The same turns and mirrors carry the whole set onto itself, and each row onto the other rows of its family. Which rows share a family with each named row? Give them in list order.
These 32 rows form 4 families of 8 rows each.
q_679: [  8.4  13.1 -28.3 -20.9   6.4  17.5 -27.2  -4.3  30.3  -1.4 -21.7 -22.6
 -28.5  27.9 -13.8 -17.9 -14.9 -37.3  16.4  10.9 -10.7 -29.2]
q_696: [-13.6  44.9 -14.5   9.8  -6.4  -4.4   3.5  -4.5  23.1  -0.5  -6.1  -1.8
  41.2   0.4 -43.1   6.2  11.0  -5.4 -31.9  11.9  51.5   9.6]
q_151: [ -3.6   1.2 -26.4 -31.8 -35.3  19.3  -9.1  24.7 -15.0  -3.4  -1.8  -7.4
 -35.3  16.8   9.5 -36.4   8.0 -24.6  11.7  22.7  -1.6 -18.0]
q_614: [-11.6  15.9  13.9  -1.0   2.5   7.2   7.7   6.5   0.9  10.0  -3.8 -20.9
  42.6 -24.5  -0.8  28.2   9.0  19.1 -33.1 -15.7 -26.8  54.1]
q_796: [ -1.6  19.0 -36.8 -10.9  17.4  31.8 -31.4  -0.5  32.9 -13.2  -7.7   6.9
  -6.1  28.4 -33.5  -6.6  -3.6 -32.6  23.8  22.9  15.6 -28.2]
q_385: [  3.1  31.9  -6.6   8.9  49.1  11.2 -10.2   3.8  38.9   8.0   9.9  21.4
  30.4  -8.8 -52.1  13.9   9.4  -9.7  -5.6  -9.3 -26.3  42.6]
q_57: [  5.1  22.3  12.7  13.3  15.7 -19.0  -0.5   2.3 -17.9  17.6  -0.3 -16.3
  20.2 -34.5 -14.9  27.2  -8.9  45.0  14.6 -14.7 -24.4  41.8]
q_786: [ 15.0   4.7 -24.2  -1.5  17.5 -11.9 -23.6  36.4   4.6   3.5   5.7   6.7
  -1.6  -8.7 -28.4 -24.0 -47.4 -51.5  11.6  -3.8 -35.9   7.2]
q_753: [ -3.1  33.4  24.5  11.2  16.4  11.9  -9.2  16.6  39.3   5.3   6.1  21.7
  30.0 -22.8 -43.6  10.7  22.4  15.5 -19.4   7.2 -14.8  44.7]
q_68: [ 12.1 -34.8 -27.0  -8.0  -3.8  -6.0  11.3  17.7 -56.6  -2.2  -2.1 -12.5
  -4.6  14.6  -1.6 -23.3 -22.0  18.7  -7.6  -1.5 -25.9  -3.0]
q_932: [ 26.8  -5.6   9.4   5.3   3.4   9.2  12.1  11.8 -30.5  -4.3  -2.2 -16.2
  -5.8   4.3  32.2 -40.2 -35.3  -3.5  15.1 -17.5 -36.8 -10.8]
q_995: [ -1.3  26.3  15.6   8.7   4.3  -2.3  15.3   0.2 -25.5  15.6   8.6 -15.7
  47.0 -36.3   0.3   8.2 -11.5  -0.9 -34.7 -26.7 -20.0  40.9]
q_165: [ -2.7  38.8  18.1  29.4  32.3 -10.1  15.8  12.2  46.4   3.2   7.2  14.1
  29.9 -20.7 -45.7   2.3   8.5  -3.4 -10.3   4.0 -27.8  27.1]
q_839: [-13.2  17.2 -17.3  -9.5 -16.0  -3.8   8.4   5.4 -33.2 -28.4 -34.8  11.5
 -43.5  15.4 -13.2 -25.8  15.9  -8.4   6.3  14.7   2.4 -35.0]
q_474: [-14.6  43.2 -14.4 -18.9  22.4   8.1 -46.4 -16.1   5.9  -7.8 -19.3   3.3
 -18.8   8.0 -40.5 -14.4 -33.2 -20.2  21.7   7.1   1.7 -25.7]
q_656: [-12.7   5.7 -17.9 -19.5 -38.6   1.1  -2.5  21.7 -28.8   1.2   0.2   9.7
 -16.4  10.2  15.7 -32.2  -7.8 -31.6   7.0   1.8  28.5 -28.7]
q_348: [ 13.1   6.4  10.3   9.6  20.1   5.9  13.6   1.9 -29.8  11.9   5.9  -3.7
  32.2 -18.6   6.2  16.1  10.5  11.5 -11.1 -33.8 -34.0  59.3]
q_767: [  9.0  40.2   2.0  -0.4  35.6  -7.3 -16.8  -2.0  18.7  18.1   1.3  30.6
   2.6 -37.9 -64.6  17.4  15.0   9.3 -17.0 -12.7  -2.9   4.9]
q_663: [-20.3  16.2   1.1   3.5 -29.1   6.0  30.0 -13.1 -29.9  -7.6  -9.9  11.4
  11.4   5.2  21.5   7.7  40.5  16.3  -6.0  -7.1  29.4  34.7]
q_926: [-38.2   9.7 -17.9  -0.3 -28.4 -12.7  42.1 -15.7 -26.8 -16.5   2.8   4.4
  11.3 -22.6   3.1   4.7  -1.2  30.1  -8.4  12.8   6.8  41.7]
q_907: [ -3.5 -19.7  -7.5  -7.0  30.7  -7.8 -27.8   7.2   0.2  17.3  21.9  15.7
  -3.9   2.5 -25.7 -18.2 -51.5   5.6  31.2  -2.6 -40.7   8.2]
q_364: [-14.7  31.9 -22.9  -4.4   7.5  14.4  32.2 -37.1  19.0 -23.7  -7.5  16.4
   8.1  -5.8 -38.3  -5.5  16.3  23.7 -38.3  10.7  26.6  -9.5]
q_744: [ 28.4  -9.6 -22.4   3.6  40.9  13.3 -30.0  23.3   7.4   5.2   7.4   7.7
   2.2  -4.2 -29.6  -2.6 -25.5 -37.2  24.4  -4.1 -49.7  12.1]
q_131: [ -2.8  34.5   9.0   8.0  -7.6  15.5  -3.9 -20.7  25.9 -12.7 -18.9  13.7
  30.7  -2.3 -35.5   4.9  18.2  10.4 -40.6   8.2  43.8  31.8]
q_858: [ 26.8 -20.5  -4.2   2.2  -2.2  19.7   1.3  11.1 -57.1  -5.8  -3.7 -10.3
  -4.2  -1.9  28.8 -11.6 -14.1 -12.4  21.6 -15.4 -38.1  15.2]
q_389: [  4.8  20.9 -20.6   0.5  10.5   3.7 -14.4  13.5  39.2  -7.8 -17.1 -11.7
  -8.4  34.8 -20.1 -23.8 -20.2 -18.5  24.9  14.8   8.9 -44.5]
q_345: [ 31.6 -13.7 -14.3  -7.2   9.5  -0.2 -33.4   5.5   9.2  10.5   0.3   5.0
 -26.3   2.8 -16.9 -26.9 -39.6 -46.8  22.9  -4.5 -33.0  15.5]
q_298: [-21.5  48.4 -22.4  -1.2   3.7  20.3   1.5 -16.7  31.4 -17.0 -10.5  15.2
  23.0  19.3 -36.7   8.2  29.8  -1.0  -8.2  15.7  44.7  16.6]
q_154: [-25.4   3.8  15.6   7.0 -25.8  -3.8  32.4 -21.1   9.9  -8.1 -20.5  14.9
  15.0 -12.4   9.8  15.5  30.0  10.8 -31.2  -7.4  11.9  42.8]
q_429: [-12.9   1.9 -21.4 -13.3 -34.7  26.6   2.6  -1.5 -31.9 -19.4 -10.5   9.3
 -19.8  17.7  21.6 -18.6  13.4 -21.0  22.6  15.0  26.8 -18.3]
q_189: [-25.0  15.7  25.8  18.3 -25.4  -9.4  45.7 -13.4   2.4   3.9   0.3  13.9
  18.2  -7.9  17.3  -2.3  29.7  17.7  -9.0  -4.5  24.1  13.8]
q_513: [ 40.0 -15.4  -2.4  -7.3 -11.1  22.4 -11.4  13.2 -30.9   2.0   3.8 -19.7
 -16.8  14.3  16.0 -43.7 -25.8  -1.9  20.3   4.7 -24.1   8.8]

Same family as q_995: q_696, q_786, q_932, q_165, q_656, q_389, q_189
Same family as q_131: q_679, q_151, q_614, q_753, q_345, q_154, q_513
Same family as q_767: q_57, q_68, q_839, q_474, q_926, q_907, q_364

The same turns and mirrors carry the whole set onto itself, and each row onto the other rows of its family. Which rows share a family with each named row? Give them in list order.
These 15 rows form 3 families of 5 rows each.
q_118: [-17.1 -56.2  42.0  10.0  -5.8 -10.9 -13.9  37.2  14.8  32.5   1.0 -17.6]
q_303: [  4.4  23.7 -13.6  40.5   8.7 -32.5 -74.3  19.4   2.4  -2.6 -20.3   4.7]
q_77: [  4.3   6.1   0.6   8.3  35.2 -11.8 -17.9  19.3 -15.0 -13.6  34.5   3.2]
q_143: [-15.7 -38.7  13.2  13.6   3.1 -33.4 -42.7  49.0  22.7  -0.6   2.7  31.8]
q_251: [ 22.6  -1.8  44.6  62.1 -10.6 -28.6  -7.0  14.2  -4.5  35.2  17.4  -8.8]
q_933: [-21.1 -32.0  12.8  36.1 -21.3  26.6 -65.4   0.7  -0.9   2.8  17.8 -45.3]
q_934: [-14.8   7.3 -16.0  45.9 -27.7 -33.6 -48.8  29.7  -0.6  15.8 -41.1   2.5]
q_547: [-34.7 -56.9  10.9  11.8 -26.1  -9.6 -27.6  45.3  16.3   5.9  -7.5   0.6]
q_197: [-18.0 -28.9   5.4   8.5  15.5  13.9 -82.7  12.1   9.1 -11.7  11.9 -26.4]
q_787: [ -1.7  -3.3  15.4  47.5 -20.8 -32.9 -55.2  27.9  17.6  39.4 -45.1 -24.8]
q_635: [ -1.8   9.4   2.0   1.7  20.8 -15.6   1.6  24.7 -15.7  23.1 -18.1 -36.0]
q_403: [ 12.6 -10.3  31.0  68.9 -24.0  -7.1 -17.1   2.9 -17.0   3.6  39.8  -0.9]
q_534: [  2.6 -12.4  29.0  34.9  -0.5  16.2 -52.3  -4.0  -2.3  21.8   2.7 -67.4]
q_596: [ -4.0  22.9 -18.5  19.7   5.9 -10.9   2.6  18.8 -27.0  -1.5   7.6 -16.5]
q_162: [ 16.6 -15.2  35.1  63.7  -3.9 -15.7 -62.9   7.3   7.0  -4.3  39.8  12.3]

Same family as q_251: q_118, q_787, q_635, q_534
Same family as q_403: q_933, q_934, q_547, q_596

The same turns and mirrors carry the whole set onto itself, and each row onto the other rows of its family. Which rows share a family with each named row? Give them in list order.
These 28 rows form 7 families of 4 rows each.
q_126: [ 25.0 -39.7   9.6  12.6 -20.2  25.0  35.5 -10.4   2.6  -1.0  -8.3 -25.3
  10.3 -13.9  28.0 -19.4  -9.4]
q_70: [-28.8 -17.7  28.7  10.3  22.0  -3.4   3.2  16.1  56.8   4.6 -36.3 -20.8
  42.5  10.6  10.7 -43.9  43.8]
q_125: [-33.4 -15.3   5.8  19.3  21.0 -11.2  47.5  22.2  50.5  12.4 -13.7 -24.1
  12.1   9.8  -1.3 -20.4  61.9]
q_575: [ 27.7 -12.9  28.1  14.7  -0.6  35.0  43.5   2.4   2.3  22.7  23.9  -4.3
  20.0 -10.2  16.6 -20.5   2.4]
q_461: [ 19.1  30.8 -13.2  -7.0 -17.3  -4.6   8.9  -2.9  -6.2 -23.1   9.2 -43.4
  21.0  20.4  17.8   0.3 -31.2]
q_605: [ 17.0 -27.3  37.8   6.2   0.7  34.8  32.4  -2.1  25.0   1.9 -28.3 -16.5
  28.7  -4.6  24.9 -28.7 -13.3]
q_496: [-28.9  10.8  12.1   3.1  14.2 -68.6 -32.2  -6.6  23.2  -5.7  10.6  -2.8
  13.8  26.8   2.1 -15.8  22.6]
q_590: [-21.8  10.6  -6.7  17.6   5.0 -34.9 -21.3   7.4  29.2  19.4  36.3  -6.4
  45.6  38.2  -1.7  -9.5  52.8]
q_817: [ 12.1  17.3  14.7  -3.4   6.6  24.6  42.0  16.4   8.4 -15.2 -16.4 -46.9
  11.3 -16.5  20.4 -35.4  -7.4]
q_866: [-23.3  -0.6  -4.3   8.1  -4.3 -40.1 -37.9  -5.4  41.9  -4.2  -6.9 -18.2
  54.6  53.1   8.4  -4.2  21.0]
q_836: [ 28.5   4.6 -16.0  19.4  12.7  -0.5   1.4 -15.1  27.2  -1.6  28.4 -17.5
   3.4  21.9  13.9  28.9 -37.2]
q_576: [-30.0   0.8 -25.8  15.9  -3.0 -47.1   8.1   1.3  37.6   3.6  14.3 -21.2
  24.7  51.5  -6.9  18.2  42.9]
q_100: [ 13.7 -12.0  46.2   1.8  12.9  -3.5  28.6  -8.2   0.9  -0.9  -4.7  -1.6
 -10.1 -21.0  18.8 -31.2 -18.3]
q_293: [-27.8  26.6   4.4  -1.0  23.7 -10.7  14.1  32.9  35.2 -13.3 -21.3 -50.8
  23.6  -1.4   8.6 -47.3  41.0]
q_673: [ 22.5   4.7  -6.1  12.6 -20.1  -7.8  -1.4 -14.8  -3.2  13.8  50.6  -1.7
  34.9  34.2   9.8  14.7  -5.7]
q_386: [ 11.7 -24.0  14.0  15.7  -0.7  23.3  74.3   2.3  17.9   9.2  -5.7 -19.5
  -0.4  -2.6  11.0  -3.7   5.3]
q_717: [ 22.0 -10.3   5.4   4.2 -25.4  -2.3  -7.5 -23.5   9.9  -8.0   0.3 -12.8
  40.9  38.2  21.3  11.1 -35.8]
q_941: [ 14.5  -8.6 -18.7  13.8 -24.7 -13.6  34.1 -17.9   5.3   0.9  23.0 -15.9
  11.6  37.6   6.9  34.3 -13.5]
q_449: [-20.6   0.5   4.3  24.7  55.3  -6.0   7.7  22.3  71.9   9.1  -5.1 -25.4
   5.8  -2.0   3.5 -21.7  38.8]
q_212: [-17.1  -7.2  26.5  18.5  25.3   6.7  22.9  24.2  36.6  27.3  10.7  -8.9
  30.3  -5.2   4.4 -43.3  61.9]
q_209: [-21.4 -36.0  13.0  16.1   8.7   2.1  21.8  16.3  38.7   5.4 -25.8 -31.7
  19.5 -15.0  17.6 -48.3  53.3]
q_470: [-13.3  14.9 -26.1  22.4  30.0 -37.1 -28.3   1.5  56.2   1.1  22.4 -21.0
  17.4  36.0   1.0  16.6  15.1]
q_370: [ 12.6   4.1  16.4   0.1  -7.4 -40.2 -10.6 -25.0  -7.5  -9.8  20.0   2.1
   3.5  19.4  13.7   3.1 -31.5]
q_34: [ 21.6  -9.4  14.2  21.5  36.7  30.7  37.1   6.2  42.1   7.3   0.3 -20.7
  -7.7 -17.5  16.1  -8.7 -13.3]
q_175: [-20.6  40.4 -23.5  -4.0   0.0 -39.6 -19.4  12.4  21.5 -22.2   4.3 -47.5
  34.5  34.9   6.1 -10.3  18.7]
q_815: [ 12.8 -20.2 -24.8  10.5 -37.2 -23.1 -13.3 -23.5   0.8 -10.1  16.6 -22.0
  28.0  33.0  19.4  13.4 -10.1]
q_538: [-33.0 -17.5 -21.1  14.5  -8.6 -45.7 -27.4   2.2  37.3  -3.3  -1.1 -28.9
  37.2  31.0   8.1 -16.3  53.7]
q_319: [-27.9  -5.9  42.1   5.2  34.5 -31.9   7.3  10.1  31.8   2.9 -15.3  -6.1
   0.8 -12.7   7.8 -49.6  35.8]

Same family as q_815: q_126, q_209, q_538
Same family as q_605: q_70, q_866, q_717
Same family as q_386: q_125, q_576, q_941
Same family as q_673: q_575, q_590, q_212
Same family as q_34: q_836, q_449, q_470

The same turns and mirrors carry the whole set onto itself, and each row onto the other rows of its family. Which rows share a family with each named row? Give them in list order.
These 18 rows form 3 families of 6 rows each.
q_423: [ 12.4   4.8  23.1  12.3  52.2   3.6  13.4  33.3 -37.3 -21.6 -14.4  16.3
 -30.4  -2.8   2.4]
q_466: [ 10.2   7.0 -38.8  44.2  -2.6  -5.5  19.6 -28.8  19.2  -2.2  11.8  -8.5
  26.5  18.6   0.0]
q_149: [  5.8  17.6  39.3 -30.7  13.9   0.2 -14.1   8.5 -23.5 -18.5 -24.3  36.9
  -9.7 -11.8 -15.6]
q_860: [-41.2  10.7 -41.6  19.5   4.5 -20.6   0.7 -32.2 -11.6  15.1  15.1  10.6
  -4.0  32.4 -10.3]
q_71: [-23.9   9.5 -23.5   1.9  -0.3 -14.8   7.3 -42.9   4.2  24.3  -9.8  -4.8
   1.2  53.7  -8.2]
q_313: [ 11.0  18.8  31.5 -34.8  12.4   1.8 -16.0  11.0 -27.2 -17.8 -21.1  30.1
  -5.7 -20.8 -19.1]
q_959: [-39.4 -23.9  -7.9   9.4 -11.0 -16.9   7.4 -27.7  16.5  27.9   5.2  -3.9
  18.0  33.0   1.7]
q_494: [  2.3  18.6  31.7 -27.0  15.1  -1.5 -16.5  13.0 -29.1 -20.8 -16.3  39.8
 -10.3 -20.1 -17.4]
q_188: [-45.0 -21.9 -27.3  16.5  -8.8 -18.3   1.9 -18.9   2.8  23.3  23.5  -0.7
  18.7  11.5  -3.4]
q_350: [  8.5   0.0  27.2   6.8  36.2 -19.0  14.9  35.9  -5.5 -32.6   3.4  19.4
 -24.2 -32.6   2.0]
q_660: [ 29.8   7.1  11.6  -2.3  46.8   9.0  11.8  34.3 -40.3 -14.9 -15.6  -6.0
 -19.4 -14.9  -6.0]
q_86: [ 29.0   5.5  32.1  -3.3  47.0   8.6  17.9  26.6 -27.0 -13.9 -31.8  -1.1
 -23.7   7.8   1.6]
q_501: [  2.3   5.9 -34.6  51.4  -0.5  -8.5  20.7 -28.9  20.1  -5.5  13.8   1.6
  21.7  23.2   3.4]
q_829: [ 22.7  -0.7  48.0  -8.0  32.4 -14.2  21.3  24.6  11.8 -23.9 -21.6   7.4
 -20.8  -8.6   6.1]
q_252: [-15.8  13.3 -50.7  -2.9  -3.5 -11.5   0.3 -33.4 -11.2  25.3   6.5 -19.1
  10.3  23.7 -18.7]
q_516: [ 34.7   2.7  22.2 -16.2  28.5  -9.6  14.9  33.6  -2.2 -21.7  -8.1 -10.7
 -10.0 -37.1  -5.1]
q_196: [  9.2   5.6 -29.7  44.6  -2.0  -6.1  22.6 -32.7  24.9  -1.7   6.0  -5.0
  24.2  28.7   3.8]
q_989: [-26.2 -20.8 -25.3  -0.7 -15.3 -12.1   3.9 -23.1   8.5  32.0  10.7 -21.2
  28.1  14.6  -7.1]

Same family as q_829: q_860, q_71, q_350, q_252, q_516
Same family as q_196: q_466, q_149, q_313, q_494, q_501

